Each row has a name. Each question is about the rows just above it.

B: -3 0 -2 5 -29 -29 -9 -1 -7 -17 -16 -17 27
M: 58 25 1 29 32 32 29 7 53 28 2 71 93
H: 58 25 1 29 32 32 29 7 53 28 2 71 32
W: 58 25 52 29 32 32 29 7 53 31 2 -7 55
Shuffled W with one entry gone: 29 25 29 31 58 2 -7 55 7 52 32 32, missing : 53
Shuffled M with one entry gone: 25 2 71 32 53 29 32 93 7 1 28 29, missing : 58

G: 5 3 56 76 31 -7 -33 -14 -4 -8 -21 -66 -67 -22 6 15 9 -5 8
A: -31 3 2 -41 -40 -74 -54 -14 -4 -9 -4 -4 6 37 55 41 15 16 -3
R: 8 3 -46 -75 -49 -7 -2 -13 -4 -11 -1 40 55 38 11 15 9 16 8
U: 61 73 23 -9 -34 -7 -3 -12 -26 -70 -64 -17 6 13 6 -5 9 27 54
Y: 8 48 58 11 2 -7 44 77 46 -11 -32 -18 6 13 -7 -58 -72 -35 8
N: 54 5 2 -7 51 76 39 -14 -33 -14 -4 -62 -13 -63 -71 -29 9 16 8
Shuffled A with one entry gone: -31 3 -14 6 -4 2 -74 -41 -4 15 -9 16 41 37 -3 55 -4 -54, missing : -40
Shuffled U with one entry gone: 54 -64 -12 9 73 -3 -9 -17 -7 -70 6 13 -26 -34 -5 23 6 61, missing : 27
Which entry of N is missing from 8 2 -33 76 -71 9 39 -14 -7 -29 -4 -14 16 5 -62 -13 51 54? : -63

L: -87 -12 -11 -6 46 -15 49 89 -9 -1 -1 -12 -20 9 2 -13 33 1 -2 -14 37 -22
 12 2 -34 -1 -19 -18 -26 -23 -4 -11 -5 -6 18 9
P: -29 19 0 3 -4 1 -39 -42 -26 -1 3 -21 -16 -4 1 6 14 -14 -9 3 -24 6 6 13 6
 7 33 -5 15 6 4 -11 -20 25 17 34
D: -29 19 0 3 -4 1 -39 -42 -26 1 3 -21 -16 -4 1 6 14 -14 -9 3 -24 6 6 13 6
 7 33 -5 15 6 -33 -11 -20 25 17 34
Shuffled L with one entry gone: -34 -20 -9 -23 -18 -12 -4 -5 -87 -1 9 89 12 -19 -1 -12 -2 -6 -6 2 46 -1
 18 -15 49 2 9 1 -13 -11 33 -22 -11 37 -14, missing : -26
L without one entry, shuffled: 89 -87 -23 -34 2 -14 2 -13 -1 12 -6 -2 -12 -9 1 -11 33 -22 -26 37 49 -18
 -1 9 -5 -19 -6 18 -20 -12 9 -4 -11 -1 46. Gone: : -15
D without one entry, shuffled: 1 13 19 -42 -21 3 25 3 6 1 -16 -39 -14 -26 -11 0 1 -29 6 33 -24 -5 34 14
 6 -4 17 15 3 -4 7 -33 6 -20 6. Gone: : -9
Shuffled L with one entry gone: -9 -87 37 -18 -19 46 -23 2 -14 2 -26 -12 9 49 9 -4 -22 -1 -11 -1 12 33
 89 -13 -34 -6 -2 -6 -5 1 -1 18 -15 -12 -11, missing : -20

T: -27 -12 31 40 10 -20 -19 17 -90 -1
E: -21 -11 29 42 6 -20 -18 11 -93 -92
K: -4 -8 26 41 1 -19 -16 4 -93 39
Z: 5 -11 29 42 6 -17 -19 23 -78 -29
K without one entry, shuffled: 26 41 -93 39 1 -16 -4 -8 4. Gone: : -19
Shuffled Z with one entry gone: -29 42 -17 -11 -19 23 5 29 -78, missing : 6
E without one entry, shuffled: 29 6 -20 42 -18 -11 -92 11 -21. Gone: : -93
Which entry of E is missing from 11 -11 -93 6 -92 -18 29 -21 42? : -20

J: 42 31 37 48 23 16 9 -21 1 4 35 19 45 28 -8 45 25 12 16
F: 58 76 14 59 57 63 20 -34 9 -26 85 10 53 -1 16 73 59 -20 64
Q: 58 83 14 59 57 60 28 -34 8 -26 85 10 53 -1 16 73 59 -20 64
F without one entry, shuffled: 59 63 -34 -26 53 20 85 73 -20 9 14 57 76 10 16 58 64 59. Gone: : -1
J without one entry, shuffled: 1 -8 42 31 16 45 23 25 9 4 12 -21 37 45 16 28 48 19. Gone: : 35
J without one entry, shuffled: 19 23 12 -21 37 45 4 9 16 -8 31 45 35 48 42 1 16 25. Gone: : 28
Which entry of F is missing from 85 64 -1 -34 9 14 10 63 16 59 20 59 -26 73 58 53 76 -20? : 57
Shuffled F with one entry gone: 59 73 53 57 64 -20 58 16 -34 14 85 20 59 -26 -1 63 9 76, missing : 10

V: 57 66 58 -48
X: -14 -52 -27 -53
C: 78 66 -57 -58
C without one entry, shuffled: 66 -58 78. Gone: : -57
Shuffled X with one entry gone: -27 -14 -52, missing : -53
V without one entry, shuffled: 66 57 -48. Gone: : 58
X without one entry, shuffled: -53 -14 -27. Gone: : -52

sukug: 14 -24 36 9 -15 19 7 -17 -22 -18 -28 33 -51 30 -13 11 10 -36 31 -17 12
 15 0 32 -20 -23 49 5 -3 -10 -2 1 -36 36 -24 19
tini: 10 -8 8 33 -19 -61 1 75 -19 -19 -24 -20 -11 3 52 -24 -23 8 23 16 -46 26
 26 -6 55 -37 30 -49 92 22 39 -19 -24 -9 87 47
senol: 0 1 0 0 0 0 0 1 0 0 0 0 0 0 1 0 0 0 0 1 0 0 1 0 1 -1 0 -1 0 0 0 0 0 -1 0
 0
tozum: 14 -24 36 9 -15 19 7 -17 -22 -18 -28 33 -51 30 -13 11 10 -36 31 -17 12
 15 0 32 -20 48 -3 -13 22 7 10 -5 2 -9 26 7
tozum without one entry, shuffled: -17 -18 10 -28 7 48 -13 -36 12 15 36 -20 14 22 -3 26 -5 7 9 -17 2 31 10
 33 -22 30 11 -24 -9 32 -51 0 -15 -13 7. Gone: : 19
Shuffled sukug with one entry gone: 12 49 9 30 14 -36 19 10 -28 19 -23 -51 -10 31 36 -17 36 -15 -36 11 32
 -13 -18 -24 -3 1 -2 -17 0 33 -20 7 15 -24 5, missing : -22

Pagi: -24 -42 8 -71 23 51
dop: -12 -11 -94 -10 -33 -16
mev: -6 8 78 -7 3 -1
zoka: -6 8 78 33 -49 -69
buno: 73 53 -27 -16 35 39
Zufav: 4 -6 -20 -31 36 -7
Shuffled mev with one entry gone: 8 3 -1 78 -7, missing : -6
Which entry of dop is missing from -16 -10 -33 -94 -12? : -11
Which entry of dop is missing from -16 -33 -94 -12 -10? : -11

kir: -25 3 -23 14 14 4 1 5 -3 30 -9 5 -8 -21 8 -7 0 -19 -12 -14 -3 23 -9 -22
 -31 31 -15 13 22 17 14 -5 6 -26 13 -14 -11 0 -9 -2 13 3 0 -11 -9 3 -25
 5 8 13 0 -6 -14 -61 -15 -13 -9
dodem: -30 5 -34 23 23 13 19 14 -13 38 -21 17 -11 -25 5 1 8 -10 -17 -19 25 21
 -14 -10 -30 13 -14 37 -2 26 22 -4 5 -30 14 -13 -29 0 -10 -6 26 -7 -7
 -22 -17 -20 -46 1 -7 21 6 -10 -21 -64 -25 -11 -24
Kub: 21 21 -16 -13 -9 -9 19 0 -9 -39 -27 15 6 15 -15 22 32 49 -4 28 46 -21 10
 46 28 -43 33 -7 -29 5 -22 23 1 56 -8 42 18 22 7 -10 -13 -25 -10 -7 7
 -17 33 -27 -15 -17 -5 0 36 60 10 36 -6
Mim: -36 27 -51 -12 20 -6 48 44 -31 -22 -43 54 2 16 -24 -13 6 -14 -48 -10 57
 30 13 -14 22 41 10 5 56 29 -15 3 62 43 -9 7 8 66 11 25 -4 -49 2 -29 7
 -14 -10 -30 35 4 -28 58 34 -55 11 -13 -22
tomog: 21 21 -16 -13 -9 -9 19 0 -9 -39 -27 15 6 15 -15 22 36 49 -4 28 46 -21 10
 46 28 -43 33 -7 -29 5 -22 23 1 56 -8 42 18 22 7 -10 -13 -25 -10 -7 7
 -15 19 -37 18 -8 -12 26 48 11 12 21 -16
sapa: -16 -4 -15 26 20 13 3 -2 -4 26 8 -6 -11 -23 19 17 9 9 5 6 6 -14 -13 8
 -35 -31 -11 15 -34 12 30 -4 -6 -32 15 -12 -26 -18 -11 -21 26 18 -8 -6
 -16 -21 -30 15 -23 13 17 -22 -30 -40 -19 0 -19
Which entry of sapa is missing from -32 -2 -11 -23 9 -8 12 -35 -30 13 -26 -15 15 8 -4 -21 -19 26 -22 19 -12
 8 20 6 18 -13 15 -6 -4 17 -31 -14 6 -21 -6 -11 -30 -19 26 13 -6 15 -4
 -16 3 -11 -16 -18 26 -40 9 -34 30 -23 17 0? : 5
Which entry of Kub is missing from 46 7 -9 -9 33 -27 -7 -9 -27 15 28 10 6 -7 10 46 7 -8 -15 5 32 49 33 -6
 22 21 -13 -10 23 -21 -39 -10 15 -29 21 0 36 -43 22 -4 -5 -17 28 -13 36
 -16 60 19 18 -22 56 -25 -15 0 1 -17? : 42
Shuffled dodem with one entry gone: -13 14 -11 -11 23 -46 -13 13 6 0 22 13 26 -30 21 -25 -14 21 -10 -17 -64
 -17 -10 5 -21 5 23 25 1 -2 -29 -25 -30 -22 5 -30 -34 1 -20 -7 -7 -10
 -21 8 -6 -7 26 19 14 -14 17 -24 -4 -19 37 -10, missing : 38
Which entry of sapa is missing from -15 0 13 19 -11 6 -4 6 -4 -22 -13 -21 -6 15 20 8 8 3 -34 18 -21 -30 -23
 9 -30 -16 -32 -6 -12 -14 -31 30 -4 -8 13 5 26 15 -23 -2 26 -6 -11 -19 9
 -18 -19 17 -16 -35 26 15 -40 17 -11 -26? : 12

